Where one turn sends some rows of the set: a few examples, then the rows asked:
k428: [-13  13   3  -3  21 -10 -17  15   1  -9 -17   7  -9  -6 -15   6 -15  -1]
k241: [ -9   7  -6   2  26   5 -10  17   4  -1  -5  32 -15   3   3  21 -13 -19]
k536: [ -3 -23  -1  14 -11   5  -7  -1  15  17  -4  16  -3 -12   5  12 -13 -25]
k507: [ -4 -21   2  11   1  -8 -11 -10  13  20 -13  12  11 -14  10  11  -4 -15]
k58: [-18  21 -15   5  19  -2 -11   3  11 -11  -1   8 -11  -1  -5  28 -10   1]
k162: [-18  21  -8   2  18  -8 -13   3  -1 -20  -2  13  -9   6  -4  12 -15  -6]
k610: [-18  22 -24   3  18   4  -9   6   6  -9   0   8 -11  -4  -2  25 -11  -4]
k697: [ 13  -2 -24  11  -5  -9 -22  -2  14  14   2  22   8  -2  10   0  -4  -8]
k354: [ -6  -8 -26   2 -14  -6 -11 -14  11  -9 -10  -1  -2  -9   6   4 -17 -23]
k346: [  6   4  -4   0  34  -5 -14  19  -5  -4  -5  16  -5   5   2  12  -5 -16]
k57: [  5 -11 -17  15 -15  -4 -17   5  16  12  -2  26 -10  -8   8  -1  -6 -18]
k818: [ -5 -12   0  11 -15 -18  -6 -10  19 -10 -13   6  -2  -2 -11  12  -5   1]
k116: [-12  16 -13  -3  16  -1 -12  23  -7  -4 -13  11 -10 -10 -13   0 -15  -6]
k325: [ -1 -16  -5   5  12  -2  -8   1  13  13  -7   1  26  -2   7  16   3 -16]
k479: [  3  -7 -14   9  -8  -4   6   3   8   4  -9  10  15   0 -16  13   2   9]
k462: [ -3 -10  -4   9 -20 -17 -10 -19   8  -4  -6   4   1  -7  -4   5 -15  -5]
k671: [  7   3   0   2  29  -1 -14  21   0  -7  -1  18 -12   7  -1  14  -9 -18]
k604: [-21  19 -16   0  19   1  -6   9  -8 -17  -3   9  -4   3  -3  11 -13 -12]
k131: [ -6 -24   7  16  -4   8 -18  -1  14  12  -1  14  -3   1   2  19  -2 -23]
k813: [ -8 -26   7  12  -4   1  -6   6  23   7  -8   9  -1  -5   2  16  -3 -27]
k2: [ -7 -14 -17   9 -11   4   3  -7  -9   0 -15   4   8  -2 -15  11   1   1]
k833: [ 10   8  -8   1  28  -5 -17  19  -3  -4  -1  22 -12   5   3   9  -9 -16]
k447: [  4  -7  -7   6  -5 -12 -14 -17  26 -10  -6   2   5   4  -5  19 -17  -7]
k501: [  1  -6 -35   1 -10   9  -2  -3   8  -1  -3   1   9  -4   0   9 -16 -21]
k54: [  4 -16   0  14 -10   7  -9  11  25   6   8  15  -1   5  -5  17 -10 -20]
k344: [ -5  12 -11   2  29  -4 -13  13   0   2  -8  36 -11   1   5  16  -8 -10]
k303: [  4 -14 -11  15 -11  -6 -11  -4   9  23  -6  26   1 -15   7   2  -5 -10]
k153: [ -8 -12 -17   3 -16  -4  -2 -13  -2   0  -7  -4   9 -13   1   3 -15 -17]
k948: [-20   6   1  -9  20  -1 -15  24   5   5 -10  17 -12 -12  -7  23  -9 -11]
k770: [-18  21 -20   5  19   2  -5   9   4  -7  -2  10  -8  -3  -7  25  -5   4]
k519: [-16  12 -12 -12  23  -7 -23  17   0   8 -12  18  -8 -16   3  16 -10 -10]
k86: [-20  19  -7   4  16  -3  -4  13  -5 -17  -2  15  -7   6 -11  12  -9  -1]
k941: [ -4  -9 -28   4 -14   3 -12 -20  -3  -6 -10   0  -1  -3  -2   8 -16 -16]
k324: [ -2 -16 -10   8   5 -14 -12  -2   9  16 -17  13  15 -13  13   3   9 -12]
k275: [-14  13  -6  -5  17  -2 -20  15   2 -12 -12   5 -15  -7  -9   5 -25 -15]
k94: [ -7 -15  -5  10 -21  -5   6  -3  -1   2  -6   4   6  -9 -13   6  -7  -3]
k632: [-12  13  -6  -7  14  -6 -25  19   8   4  -5  25 -21 -11  -4  17 -15  -9]
k26: [ -8 -13 -21   6 -15  -1  10   5  -1   1 -14   4   9 -10  -9   4   3  -6]
k913: [  3 -13 -16  17  -9   3 -26  -3   5  18   1  26  -6  -3  10   4  -2 -17]
k355: [-11   7  -3  -1  35  -2 -12  10   3   0 -11  27  -6   1   6  23  -9 -16]
k721: [ -4 -13  -3  11 -14  -7 -12 -20   8 -10 -12   5  -5   4 -14  17 -10   0]
k356: [ -4 -19  -4  13   7  -2 -19  -6   1  21 -11  14  14  -5   9  11  10 -12]

k58 goes to k346
k913 goes to k721
Now find these:
k275 goes to k948
k57 goes to k818
k479 goes to k697
k536 goes to k94
k604 goes to k241

